One turning vector, and how many ticks it has turned:
The counts run from 0 to 209.
[139 155 145 192 121 134 181 144 108 172  78 105 125 160 112  90  92 125
 135 141 144 170 126 118 156 134 102 161 111 159 122 146 161 164 120 125
  96 100  82 109 158 107 147 139  99 155  99 128 101] => 3
[143 156 123 192 108 116 147 127 111 149  72 110 111 126 135  89  82 122
 130 142 134 164 124 110 157 122 139 169 125 172 143 160 155 170 116 127
  86 108  91  78 147  95 121 119  91 153 108 126 113] => 2
[155 169 132 143 121 128 100 129  88 195  92  76 128 120 108 108 108 110
 106 141 116 159 129 145 143  73 138 140  97 175 155 151 164 152 109 154
 117 102 140 111 129 116 117 102  98 130 108 133 113] => 6
[107 143 104 173 126 120 167 131 141 154  80 106 129 131 125 126 123 133
 146 139 152 156 119 105 157 141 144 163 165 117 176 137 139 204 123 134
  83 114 134  83 157  93 157 167 109 149 109 127 111] => 184
[122 128 118 159 107 124 113 114 129 154  84 116 112  68 122 102 115 153
 111 153 139 143 145 139 183  96 120 121 124 154 148 151 148 173 107 169
 108 131 139  90 139  80 132 101  64  94 142 171 152] => 88
[120 133 136 167  86 162 106 133 132 155 122 107  95 150 142  96 142 133
 164 168 130 164 186 146 133  66 113 154  52 135 155 148 128 125 112 119
 108 107 145 134 162 108 134 120  93 172 140 124 148] => 135
[116 140 132 169 107 115 106  98 159 178  67 149 119 122 158 124 158 129
 115 173 173 151 139 106 136 120 145 149 143 130 139 155 135 185 151 151
  91 138 137 117 138  60 129 139  92  98 126 167 125] => 176
[120 121 151 127 141 106 105 146 115 150 101  77 132 123  71 132  75 115
 120 126 168 171 135 133 132  87  68 104 117 149  79 172 171 156  99 152
 121 116 131 143 151 107 140 144 118 121 109 147 154] => 17
[142 191 113 131 144 161 130 127 112 146 120 107 122 158 104  96 133 113
 169 146 131 161 141  75 165 125 120 132 111 152 157 159 160 144 142  96
 120 124 153 155 158 134 205 169 156 143 129 104 127] => 62
[137 187 119 148 124 134 110 142 128  78 107 118  94 124  92  99 137 104
 140 140 139 163 137  55 133 142 141 128 142 151 154 181 149 159 168 113
 132 122 120 131 144 136 195 152 133 160 107 124 141] => 67
[111 145 138 165 122 134 120 178 136 121  80 117 131  85  91 121 155 114
 106 168 162 135 161 130 142 119 128 108 128 129 129 168 157 154 126 161
 133 125 152 103 135 129 159 106  66 100  99 187 130] => 81
[142 103 140 114 112  98 120 125 165 134 143  75  88 173  92 119 113 129
 174 139 166 153 118 120  97 118 142 136 114 142 125 162 146 171 121 105
 108 140 111 117 139  55 162 178 167 150 109 102 145] => 113
[156 163 143 149 142 149 124 124 133 119  69 140 115  95  65 103 140 125
 153 154 165 130 153 112 161 152  96  82 126 146 132 179 161 129 126 121
 133 103 119 122 161 122 207 156 100 114 125 144 147] => 74
[156 141 129 149  94 118 101 112 155 107 131 112  82 131 104 113 112 102
 149 133 138 214 143 106 100  88 111 144 109 150 133 164 174 160 159 116
  98 162 104 125 167 122 135 155 132 138 107 131 135] => 206
[163 143 146 155  91 170 140 142 147 129 105 114  74 133 106  88 180 155
 135 173 134 144 131 125 120 136 127 108 106 149 127 156 181 127 139 138
 152 121  98 114 142  68 162 147  90 135 128 147 155] => 78
[142 144 136 131 128 113 109 136 110 133 125  70  74 132  96  97  99 134
 116 146 134 153  97 141 128  94 127 124  94 167 116 178 174 165 105 143
 134 110 105 120 119  66 121 123 124 165 107 102 159] => 13
[151 173 135 155 113 115 114 144  92 159  98  91  95 115 126 105 105 113
  95 153 123 178 102 134 111  87 131 143  90 177 136 165 158 176 120 158
 129 100 102 111 124 107 107 103  97 149  99 136 116] => 7
[101 132 124 141 154 130 175 136 138 207 113 104 135 156 109 138 140 114
 144 152 167 146 134 163 157 110 113 128 135 128 158 176 176 167  84 140
 117  99 176 121 137  69 144 117 105 145 142 126 111] => 186
[117 174 130 105 130 136  70 156 112 126 126  87  75 107 108  94 110 127
 100 140 127 105 141 118 152  80 132 101  81 186 122 173 132 142 122 158
 163 112 155 173 147  93 154 110 123 145 130 156 180] => 152
[118 100 132 129 123 137 151 162 145 154 116 113 142 130  99 140 147 148
 144 162 180 186 142 133 128 105 102 131  83 111 124  93 102 158 127 106
  98 165 132 145 162 100 183 168 109  90 115 134 118] => 33
[107 109 123 152 129 146 116 160 149 156 108 116 142 144  79 138 147 112
 189 154 169 157 186 128 133 116 121 133  94 108 166 148 109 130  97 100
  88 115 158 107 156 135 182 150 121 149 112  90 150] => 127
[119 192  95  98 155 129 128 141 101 157 119 114 114 129 119 116 119 109
 159 146 146 117 129 126 169 112 126 118  97 147 172 168 130 149 110 122
 134 105 174 158 147 109 202 121 141 163 136  81 140] => 57
[ 92 115 137 163 124 125 102 150 125 177 117 131 137 144  98 137 163 115
 169 169 169 164 179 134 128  90 132 137  72 105 172 143 136 133 111  89
  80 131 166 122 121 112 152 103  87 131 111  82 150] => 128
[132 153 133 161 133 159  93 128 136 139  81 126 144 104  59 104 151 117
 140 158 160 141 172  99 166 121 102  93 136 138 129 169 171 129 131 118
 123 116 145 127 150 139 179 138  89  97 129 156 151] => 75
[131 193 129 125 146 165 114 142  98 162 109 111 130 154  92 112 154  88
 144 145 144 157 151  90 142 104 123 109  99 158 164 163 166 137 138  97
 143 124 159 179 133 137 187 137 140 123 116 116 110] => 63
[131 139 139 140 125 134 143 137 132 166  84 116 124  81  93 114 116 151
 113 158 150 117 141 152 178 118 117  83 117 136 140 149 154 148  85 161
 125 115 148 104 153  85 157 105  68  95 139 160 133] => 87
[130 142 129 129  95 100 148 153 153 131 103  87  77 107 140  97  90 135
  98 134 143 133 112 155 130 103 139 143 122 158 128 144 137 188 120 185
 131 127 119 112 146  55 126 135 100 141 118 174 121] => 95
[ 84 158 106 133 133 115  83 126 133 142 114 113 104 131 162 112 112 101
 155 139 143 120 171 105 149  74 150 153 112 170 171 168 124 166 123 136
 109 109 185 151 153 107 154 125 139 175 142 138 144] => 53
[137 128 151 106 121 126 128 152 148 171 107  99 128 157  85 137 157 105
 179 174 182 168 162 167  75 114 116 112  87 115 144 140 131 125 121  97
 121 131 151 129 152 112 178 168 127 125 111 114 116] => 121
[127 199 140 133 125 107 118 104 129 123  92 153  78 140 156  91 117  97
 152 141 165 152 134  80 132 117 116 145 112 158 128 187 155 166 155 116
 113 128 118 173 157  76 157 137 127 183 143 109 138] => 60
[127 136 158 185 117 152  91 118 135 149  91 137 118 118  87  97 171 118
 123 164 148 162 184  85 158 103 110 107 124 145 131 169 182 146 145 130
 120 138 138 134 124 115 143 106  80  86 125 169 151] => 76
[106 140 125 117 154 141  80 153 112 147 138  87 118 135  62 105 117 140
 138 147 150 110 142  82 188 113 117 105  92 166 117 164 148 137 127 124
 137 135 161 163 121  82 178 116 128 104 137 141 167] => 157
[145 150 130 171 118 121 116 110 112 172  69 100 114 105 128  82  89 116
 123 150 133 135 134 129 161 115 147 153 135 166 146 182 158 159 106 156
  92  88 111  81 146  78 118 103  92 154 129 120 134] => 1
[169 148 151 142 100 125 148 153 148  99 131 106  86 152  78 114 127 106
 147 137 141 210 144 125  97  94  93 116  94 136 128 149 170 138 147  97
 123 163 119 136 165 118 168 171 134 147 101 131 115] => 207
[103 175 112 144 134 122 173 148 128 124 152 123  88 185 145 101 125 110
 149 142 140 142 130  90 152 121 134 155 100 150 158 158 137 165 151  97
 118 136 134 171 150  91 170 135 142 184 124  95 128] => 55
[123 134 145 179 108 149 194 146 148 140  84 109 106 126 132  97 112 154
 114 146 156 172 130 124 153 122 102 142 126 157 118 134 158 185 141 143
 105 155  92 111 159  70 145 146  85 108 120 176 109] => 90
[114 180 145 112 140 143 113 190  95 148 127  84 100 136 109 114 115 117
  96 147 134 118 151 116 149  89 114 104  66 170 121 149 135 150 124 147
 162 123 166 186 138 123 169 120 110 133 111 148 133] => 151
[120 142 119 177 122 158 194 182 136 133 116  99 110 123  85 101 146 167
 114 155 140 154 123 121 177 148 128 123 118 134 146 134 155 167 125 132
 114 144 110  89 127  80 169 126  71 101 104 144 114] => 85
[129 167 113 116 107 119  66 145 110  90 120  91  66 102 113  91 101 145
 112 140 117 124 129  92 143 102 160 143 104 188 125 167 122 167 146 154
 140 125 127 142 145  98 155 116 126 151 125 149 167] => 153
[117 130 133 118 128  57  80 136 141 151 129  98 116 145 100 158 110  84
 143 137 188 153 156 108  83  83 141 129 124 149 137 175 135 184 140 128
  90 150 161 130 124  97 134 128 142 130  94 139 127] => 111
[118 102 121 112 131 116 105 162 125 148 131  87 137 101  48 150 143 148
 136 158 168 160 130 136 123 106 128  98  77 107 122 135 109 169 104 112
 110 157 149 127 130 101 176 148 105  81  97 105 157] => 28
